Families of rows that turns and mirrors carry onto each other, the same ones carrying the whole set onto itself: the rest of each named row's family, in list order
7 families of 5 rows
K_507: [-14  -4  -6  19  47  28   9  -2 -32  24]
K_139: [-12  -7  19  25  19  -4   3  -1 -25   8]
K_447: [-10 -10  -7  17  35   2  17   7 -33   2]
K_335: [  1  -3  24  18  34  15  26 -21 -13   2]
K_147: [-10  18   2   2  43  10  12  -5 -23  35]
K_62: [-17   2 -19  32  38  24  13  -3 -10  21]
K_261: [-13  -6 -11  39  30  12  12   1  -9   2]
K_433: [ -9  21  11  27  28   6   3 -10   5  19]
K_736: [-12  10  26  16  24  -1   0  -9 -19  26]
K_948: [-21 -11   5  15  26   1  26  -1  -1  -3]
K_923: [ -4  19  20   4  34  -6   7  -5 -16  20]
K_969: [-14  18  -5  25  37  20   7 -10  -1  32]
K_716: [ -1   6  24  13  38  20  26 -26 -11  16]
K_579: [ -2 -12  13  22  36  20  30 -18 -20   0]
K_125: [ -4  -4  22  25  31   2   1  -2 -22  -3]
K_418: [-21  -6  -7  20  34  20  10  -3 -34  33]
K_14: [-26   0  -8   5  39  19  27  -6  -3  27]
K_554: [-25 -14 -11  13  34  13  30   0  -7   9]
K_590: [-12 -12 -20  22  26  14  21  -5 -18   4]
K_171: [-10 -15   1  28  38  16   8   3 -33   1]
K_26: [-8  5  8 36 24  0  5 -3  0  0]
K_329: [-18   4  18   7  26  -2  20  -7   7   8]
K_343: [-13   0 -14  10  44  15  18   2 -33  24]
K_765: [-10  15  11  12  46  23   2 -10 -21  34]
K_409: [ -4  15  29  15  35   7  -3 -10 -15  18]
K_20: [ -9  20   1   6  29  14  12 -18  -2  33]
K_672: [-17  11  10  13  33  14   3  -9 -24  42]
K_373: [-22  11   9   2  34   9  22 -11   6  27]
K_872: [-14   3 -21  12  34  24  20 -11 -14  28]
K_105: [ -4   2  15  14  29 -11  11   2 -23  -1]
K_515: [-6 -6  2 22 17 -2 14 -7 -9 -7]
K_500: [ -5  -9   5  18  42  29  32 -20 -21  12]
K_861: [-17 -17  -1  27  26   8  10   2 -35  12]
K_90: [ -4  14  15  12  18  -2   9 -16   1  11]
K_628: [ -4   2  12  13  43  29  29 -24 -16  21]

The rest of the family of K_105: K_447, K_147, K_923, K_343
The rest of the family of K_716: K_335, K_579, K_500, K_628
The rest of the family of K_590: K_20, K_872, K_515, K_90
The rest of the family of K_171: K_507, K_125, K_765, K_409

Families of rows that turns and mirrors carry onto each other, the same ones carrying the whole set onto itself: the rest of each named row's family, in list order
4 families of 8 rows
K_653: [-15   1  -8   8   7   5  -8   4   6]
K_678: [-14  15  11  -2  10 -32 -11  33   0]
K_649: [-19  13  -1   4  -1 -41  16  10  -8]
K_580: [-23  18   3   6   4 -41   9  10  -5]
K_397: [ -6   3 -18 -17 -11  -5  -6   2  -5]
K_400: [ -4  -1  -6 -13 -18  -5  -9   2  -4]
K_680: [-34  12   1   3   2 -36   3  13 -14]
K_932: [ -2  -1 -16  17  -4  -6  -6   4   8]
K_55: [ -4   3  -9 -13 -15   1 -10   7  -5]
K_438: [-13   9  -1  -1  11 -41  -6  34  -2]
K_609: [ -7  -1  -5 -14 -17  -4 -14   6  -5]
K_371: [-10  13  -7   1   9 -38  -9  36  -5]
K_280: [-24  10   1   3   2 -45   7  12  -8]
K_196: [-30  11   1   9   1 -38   4  15 -12]
K_984: [-12   5 -10   8   6   3 -11   2   8]
K_832: [-10  10  -8   2   8 -36  -3  39  -4]
K_657: [ -3  -4 -10  12  -3   0  -6   9   9]
K_310: [ -8   2 -15   8   5   2 -13   5   6]
K_890: [-13  12  -2  -1   4 -39  -9  37  -6]
K_73: [-11  15   6  -7  11 -34  -3  34  -3]
K_616: [ -5   2 -14  13  -4   3  -6   6   4]
K_705: [-15  10   5  -2  11 -39  -7  33  -1]
K_120: [-33  15   4   3   0 -36  -2  10 -13]
K_293: [ -9  -3  -3 -17 -14  -2 -10   9  -6]
K_208: [  3   6 -18 -16 -12 -11  -8   4  -3]
K_429: [-19  16   2   5  -1 -43  11   9  -8]
K_654: [  1   5 -14 -13 -14  -2  -8   6  -4]
K_173: [-13  13  10  -3  10 -31  -6  35   0]
K_899: [-29  11   3   1   3 -42   3  12  -9]
K_734: [ -8   4 -11  10  -1   6  -8   5   5]
K_870: [  0   3 -18 -18  -9  -7  -4   5  -4]
K_4: [ -4  -5 -15  16  -3  -2  -5   8   6]

The rest of the family of K_73: K_580, K_397, K_400, K_196, K_657, K_310, K_890
The rest of the family of K_899: K_55, K_438, K_280, K_616, K_705, K_654, K_734
The rest of the family of K_932: K_653, K_678, K_649, K_832, K_120, K_293, K_208

